In the rows, zero is written as 128.
Each named turn below is shown by a few rows before and after it. Which turns, in which order, take the first row of each later pair to the second? The first pair is answered.
j_344:
[136 133 106 123 128 154  84 172  82 146 146 129 158 148 164  98 140 132
 147 114 132 139  98  78 142 125  93 104 109 111 133 132 117 149 140  86
 132 108 102 104 143 143 103 113 133 112  77 130 136 113 143 154 132 124
 124 115 160 136 136 127 137 111 129  94 129  92 123 147 160] |-> [134 128  97 127 126 148  90 175  80 152 146 126 160 156 163 101 145 133
 151 117 130 137  95  84 141 117  88 107 108 100 125 130 120 151 144  94
 135 112 106 106 138 140 111 119 132 107  83 135 130 113 147 161 131 121
 127 116 156 144 142 128 138 106 128  92 128  92 119 147 156]
[130 148 123 118 137 149 103 119 121 120 135 130 140 106 126 132 131 144
 153 142 136 151 135 131 130 160 133 135 123 145 114 140 101  97 137 150
 121 141 111 140 140 134 124 131 136 139 121 114 128 139  97 128 131 135
 102 133 144 120 106 136 132 131 135 109 134 131 114 125 123] |-> [121 144 111 130 138 139 115 132 128 131 118 122 144 130 117 136 137 141
 161 152 126 134 124 142 131 150 117 140 125 132 109 127 121 102 146 171
 123 153 123 149 135 125 147 142 130 120 130 125 123 130 108 143 136 134
 116 122 146 133 113 155 122 119 126 106 133 135  98 130 116]
[146 116 143 112 128 148 121  91 111 142 162 106 119 111 150 135 144 129
 106 130 156 132 156 149 126 144 135 129 127 141 111 108 109 149 103  98
 147 122 139 136 153 139 106 103 141 133 101 110 148 128 127  88 107 131
 131 155 129 110 114 105 130 135 125 147  96 116 158 118 139] |-> [139 120 129 107 135 168 104 110 100 135 153 107 132 113 143 130 142 142
 110 150 155 138 138 146 125 156 148 127 122 140  97 114 104 125 117 126
 150 165 140 132 165 138 117 121 149 135  92 109 153 104 118 110 103 131
 118 144 152 112 117 105 117 138 134 134 111 119 149 116 126]
j_291:
[144 128 163 150 104 130 113 150 109  91  81 144 126 159 141 138 143 130
 149 157 113 106 173 143 128  97  72 134 141 145 151 142 112 106 135 118
 197 149  81 136 141 131 124 140 144 162 159 128 114 104 108 144  92 149
 130 120 133 117 111 103  98 119 149  77 154 112 115 174 147] |-> [121 125 162 172 103  99 113 159 131  94  81 164 113 151 143 142 159 107
 127 148 110 103 177 160 129  95  72 127 151 128 152 128 119 114 143 134
 208 124  98 120 128 121 123 134 135 140 161 112 112 110 115 140 116 130
 157 113 119 122 121 116 104 102 147 100 134 108 127 174 165]
[128 124 150 106 119 110 128 136 131 131 131 139 115 114 129 124 144 120
 109 128 130 130 128 133 144 125 114 123 128 128 136 124 115 150 150 112
 130  99 117 116 126 137 106 123 133 129 129 118 119 141 133 112 137 129
 141 126 110 123 133 141 144 112 129 143 138  95 133 136 129] |-> [130 125 146  95 122 125 121 130 128 133 136 135 117 108 124 126 132 125
 111 128 136 130 126 124 141 144 124 125 121 133 139 131 109 143 153 105
 124 112 112 116 136 139 102 128 142 132 130 119 116 137 120 114 130 136
 131 128 113 121 127 133 149 120 142 128 143  95 132 124 122]
[ 80 139 111 121 116 137 154 109 148 156 134 112 109 120 113 144 114 137
 126 130 138 102 121 104 133 137 156  97 115  93 163 137 130 137 150 158
 145 140 117 127 154 121 148 119 135  92 143 121 105 110 101 108 140 143
 120 141  96 126 114  91 137 101 139 109 108 170  71  94 132] |-> [103 142 114 111 119 160 157 109 127 147 122 100 125 137 111 139 102 144
 148 146 139  99 119  99 134 126 146 104 114 108 161 144 130 132 143 147
 138 156 113 154 162 133 151 123 136 112 148 143 115 107 109 121 119 159
 102 147 112 129 114  92 129 102 128  92 126 176  70 100 116]
[117 116 129 113 131 171  89 156  98  96  86 106 123 144 114  88 129 151
 150 156 142 154 147 169 142 133 160 126 149 157 108  82 100  93 134 177
 117 149 160 112 129 178 154 130 124 178 115 116 123 110 143 163 144 138
 111 134 139 139 125 150  75 125 138 136  87 141 104 159 135] |-> [104 114 134 127 127 153  91 160 108  98  84 113 116 140 115  89 138 140
 143 151 140 152 152 171 143 127 159 120 153 144 105  72 105 100 134 189
 123 140 164 103 121 171 155 135 118 167 113 108 123 111 152 163 161 125
 122 124 129 142 131 158  76 116 136 146  75 140 112 159 143]
j_229:
[153 137 119 135 133 136 130 109 101  87 138 145 124 125 130 116 111 134
 115 137 127 131 142 127 133 144 147 151 140 155 116 134 129 106 116 142
 134 128 124 138 127 132 124 102 127 156 129 132 159 138 126 101 107 133
  99  99 151 120 127 102 105 135 118 135 117 137 143 112 113] |-> [124 141 103 144 142 111 130 141 123 111 122 158 123 130 125 115 138 125
  99 148 120 121 121 154 138 138 135 132 137 120 102 119 150 107 135 178
 147 154 141 119 124 117 142 128 122 119 128 119 147 109 129 125 119 114
 128  76 139 145 147 142 103 113 121 134 110 132 130 117 116]
[137 124 136 147 136  77 141 148 148 148 109 125 108 143 127 118 136 117
 136 141 118 106 131 131 130  96  97 123 130  91 130 121 152 166 135 164
 130 100 141 145  87 110 153 128  97 110 129 132 110 129 150 139 121 134
 164 146  94 143 140 143 154  87 116 142 117 151 120 135 127] |-> [143 132 154  98 142 101 121 120 153 167 135 122  88  97 127 126 130 134
 121 116 142 126 141 112 131 134 113 106 112 100 148 137 125 160 118 113
 114  87 105 127 107 124 118 131 120 130 112  99  97 131 113 123 117 142
 160 165  96 137 111 115 184 104 149 127 123 122 133 117 132]
[ 79 111 125 116  86 128 131 143 146 146 146 121 105 100 123 152 141 135
 100 118 146 187 115 123 101  97 121  99 122 116 126 153 146 151 122 136
 132  95 132  91 140 169 108 109 153 134 136 112 117 140 141 112 118 130
 126 129 106 101 143 135 137 147 161 147 106  77 167 131 109] |-> [ 92 102 124 135  84 122 140 136 130 118 138 112 124 122 134 149 122 131
 121 121 139 183 126 123  92  80 118 123 127 138 120 156 155 145 108 136
 135  84 131 118 130 174 115  87 135 147 152 147 134 162 161 105 108 143
 108 129 114  84 143 123 116 157 138 156 108 102 168 137 110]
j_203:
[102 103 110 126 137  87 123 109 168 186 134 162 136 112  90 129 101 117
  88 115 102  93 140 122 159 168 126 179 147  96 118 117 111 140  97 154
 121  81 126  82 122 171 147 127 133 155 136 127 133 146 134 103 142  91
 155 144 130 118 135 112 127 112 125 170  76 138 130 132 185] |-> [101 101 112 121 139  83 128 115 165 193 130 160 135 115  91 128 101 116
  94 116 101  87 144 124 160 161 119 177 146  94 117 116 114 145  98 149
 118  81 125  86 119 170 147 126 134 151 129 130 131 145 133  98 140  92
 157 150 125 120 139 117 131 109 124 167  74 133 131 133 192]
[159 128 169 130 118 159 108 114 130  87 122 156 147 106 141  77 109 121
 118 171 159 162 155 100 164 122 127 146 171 147  97 118 144  89 140 114
 152  96 151 121 105 116  88 129 137 153 111 150 140 142 124  93 147 141
 158 123 146 134 128  84 113 125 126 136 132 116 155 138 125] |-> [171 123 179 120 116 147 131 118 129 114 111 149 149 112 139  82 113 112
 132 170 161 145 158 107 171  95  99 145 175 135 103 111 157 110 136  90
 147  90 161 137  97 125  93 139 143 142 116 161 126 138 135 103 139 150
 170 133 131 145 124  95 127 113 115 124 132 111 155 146 123]
[116 111 125 118 135 104 150 133 155 152 110 145 111 143 126 124 137 123
 118 119 128 122 117 114 107 145 106 113 134 127 137 109 123 142 102 112
 130  99 129 142 127 121 128 141 116 100 126 128 112 128 142 137 150 132
 141 128 111 154 135 145 140 104 123 126 126 114 136 117 136] |-> [107 110 107 118 139 111 139 136 164 153 115 146 111 142 123 124 137 128
 117 124 128 123 104 110 105 159 115 116 126 124 139 110 125 130 107 127
 132 116 134 133 137 117 136 144 117  94 126 128 109 125 136 144 152 126
 137 123 117 156 132 144 138 110 132 123 125 114 125 110 135]
[172 143 149 111  72 118 167 123  69 149 118 139 122 142 143 116 135 114
 131 123 135 129 158 131 112  98  88 156 140 148 149 122 133 165 116  84
 142 125 139 154 118 153 133 126 124 154 138 119 164 154 121  89 105 142
 113 172 123 113 132  95 150 136 106 119 118 127 154 144 137] |-> [159 140 132 104  78 119 182 140  79 186 101 130 122 158 134 121 142 120
 134 128 134 118 135 137 113  92  67 152 129 121 151 117 148 180 126  96
 125 151 141 156 121 146 157 154 130 129 142 126 143 122 113 112  97 145
 121 170 115 129 136 107 160 122 111  96 117 123 130 145 128]
Now pairs of rows:
Between the rows of a pair lie 2 to 3 turns.
[122 115  91 130 137 114 199 149 156 187 123  97 129 145 101 150  99 138
 137  93 114 121 119 125 100 131  96 147 116  82 180 132 128 179 143  94
 118 133 121 128 134 128 157 114 133  66 164 147  80  96 112 102 101 145
 154 137  92 145 125 121 172  88 154 116 138 133 114 135 139] |-> [115 107  61 164 133 128 187 151 145 148 123  94 146 167 101 143  85 149
 144 100  95 123 106 108  85 143 127 173 107 102 161 139 127 141 153 150
 134 158 121 136 134 111 178  99 114  72 174 180 106 111 121 102 109 140
 126 117 119 131 135 102 126 108 143 134 134 164 100 127 137]  j_203, j_229, j_229
[132  99 163 128 138 114 115 108 142 126 169 108 119 136 136 103 138 119
 117  99 115 103 124 157 163 165  97 123 133 105 118 148 105 145 162  90
 113 118 119 159 124 167 117 124 111  82 109  92 115 134 121  99 166 142
 123 122  84  99 102  99 161 133 114 152 104 104 136 143 142] |-> [134 108 140 117 148 154 101 134 122 125 147  99 142 155 123  97 133 143
 134 137 115 102  93 156 162 175 110 123 114 105 102 158 107 115 185 126
 113 186 114 167 148 163 135 152 121  86 107 110 121 100 116 137 143 147
 103 110 113 105 103 110 137 137 123 119 124 113 110 145 119]  j_291, j_344, j_344
[134 151 165  90 139 160 104 120 118 118 133 154 119  97 120 134 139 124
 112 128 139 147 122 141 121 138 139  82 131 165 121 151  95  88 135 104
 133 136 113 109 143 141  87 134 145 161  95  85 129 119 118 127 148 124
 129 112 145 119 114 138 124 141 142 117 136 112 166 152 120] |-> [151 144 170 120 131 132 135 139 104  97 108 150 142 143 130 120 135 101
 139 140 124 128 131 157 123  76  99  98 159 167 113 132 122 111 130 113
 139 121 139 146 116 143 107 122 125 159 115 124 142 134 165 132 133 133
 127 111 141 122 135 161 106 122  97 120 137 132 162 172 122]  j_203, j_291, j_229
[156 156 158 112 152 120 128 163 111 116  91 144 144 134 146 116 141 135
 141 153 127 112 123 165 154 104 105  77 138 114  95 113 143 124 134 130
 139 160 149 112 141 136 129 177 166 136 110 116 125 105 136 171 111 134
 146 121 154 165 138 150 113 124 109 100 163 140 141 137 118] |-> [173 154 165  84 149 143 124 142 102 125 108 135 136 117 148 116 119 148
 143 141 141 127 130 147 147 125 112  76 128 130 107 130 125 126 123  88
 121 154 128 114 152 154 113 174 175 155 108 111 123 111 114 155 103 148
 135 139 156 152 120 125 127 137 126  90 173 129 151 127 115]  j_229, j_203
[108 127 116 142 125 121 108 156 141 111 146 132 142 126 120 120 143 144
 114 135 138 140 106 120 104 143 154 124 135 117 116 124 118 111 138 160
 140 146 115 132 126  95 148 123 111 131 129 132 132 136 139 123 149 121
 137  96 151 128 138 109 131 126 135 137 125 128 118 113 137] |-> [119 127 142 122 124 124 113 136 147 122 161 134 129 104 125 122 145 140
 105 117 149 141 124 121 105 147 151 117 136 125 132 130 109 127 123 112
 126 111 104 130 124 108 124 114 116 137 126 117 123 148 132 105 152 126
 144 111 135 127 123  97 153 133 142 139 127 113 138 111 145]  j_344, j_229, j_203
[118 111  99 125 131 149 149 106 142 158 153  97 121 123 118 147  98 155
 133 105 130 135 119  98 109 171 144 151 106 134 152 142 120 115 118 126
 106 136 108 132 138 115 141 114 124 124 138 145 126 135  93 112 124 141
 117 146 112 123 106  87 134 145 148 129 115 142 104 101 124] |-> [111 106 103 177 129 100 165 136 141 141 127 112 134 156 124 140 118 123
 140 123 107 116 117 131 111 120 114 151 136 120 128 112 151 128 129 165
 134 136 152 144 113  99 168 108  99 109 151 163 136 137 138 122 134 128
 140 125 104 135 139 132 112 121 110 148 100 160 104 123 133]  j_203, j_203, j_229
[158 115  88 166 156 118 133 112  60  98  98 162 121 105 137 116 119 117
 157 133 114 114 122 114  93  98 104 176 145 185 131 111 135 140 162 144
 136 128 141 169 121 160 111  98  77 106 137 171 147 142 189 113 120 129
  72 111 106 101 124 116  81 131  79 137 133 156 124 118 117] |-> [134 128  79 105 176 155  93  97  91 154 126 168  81  41 120 131 133 149
 113 115 150 140 104  96 100 178 140 131 103 163 153 133 100 125 171 114
 111 151 103 110 156 163  85 131 116  86 108 101 109 111 116 112 134 122
  84 122 102 114  92  96 129 140 148 109 138 113 124  89 121]  j_291, j_229, j_291
[127 141 118  91 124 106 128 119 130 167 132 149 149  97  87 124 159 116
 121 105 164 132 122 122 128 149 140  82  90  97 118 100  92 103 161 112
 116 163 148  98 151 138  92 160 154 134 121  89 127 108  84 139 129 142
 123 144 124 140 118 159 161 148 154  88 137  98 105 113 104] |-> [135 145 122  89 121 113 127 110 125 161 140 142 144  92  92 125 151 118
 125 106 167 135 128 114 126 151 148  86  91 105 121 105  86 104 156 102
 111 159 142 105 151 147  86 155 147 144 127  93 126 112  85 133 127 147
 117 148 121 136 115 147 159 152 152  87 143  99 109 108 105]  j_229, j_229, j_229
[161 130 111  73 150 119 151 109 126 191 128  64 113 121 149 137 108 201
 138 112 131  57 103 115 173 104  50 125 122 115 166 141 120 154  77  16
 121  89 108 168 153 130 102 114 130 138 141 113 120 151  56 133  74 152
 137 169 110 141  89 137 172 111 154  82 138 112 104 150 139] |-> [149 122  55 136 145 123 154 150 106 140  96  59 156 194 142 125  96 206
 165 144  99  49  68 121 158  82  64 165 123 124 124 134 140 113 103 129
 143 154 138 196 150 103 160 114 101 140 164 180 151 141  86 171  71 149
 109 132 146 139 128 146 105 116 111  95 140 165  61 155 118]  j_344, j_229, j_203
[ 86 136 164 121 154 172 100 144 155 142 150 157 106 120 123 116 122 143
 105 124 130 157 144 112 144 153 157 123 108 109 137 132 114  95 153 127
 146 144  95  77 148 114  95 150 136 141 126  86 132 125 125 117 156 142
 129 133 120 123  86 148 132 150 173 132 138  88 154  99 144] |-> [ 85 136 158 141 152 167  96 154 147 120 142 164 116 132 127 109 123 142
 111 137 123 160 138 116 143 146 162 127 114 115 126 132 115  82 164 154
 163 154  98  77 146 111 100 148 130 146 126  95 142 127 141 122 158 132
 123 120 131 117  97 149 109 149 164 140 136  99 155 104 142]  j_344, j_203
[133 142 163 141 122 184 126 119 121  83 115  96 181 189 131 174 141 151
 128 131 164 152 109 102 112 133 121 111 121 167  93 130 150  99 122 122
 119 130  72 109 117 124  85 168 136 174  86 146 122  53 123 169 113 146
  98 175 114 124 112 142 115 161 127 108 130 107 148 100  68] |-> [126 141 162 168 119 172 126 127 120  56 112 103 190 199 133 170 147 137
 129 139 155 150 112 108 114 118 122 118 137 171  85 118 155  92 124 145
 138 126  86 108 110 118  92 155 122 175  86 151 133  61 138 165 121 134
 101 166 116 120 126 147 100 157 105 123 121 119 156 107  71]  j_229, j_203, j_203
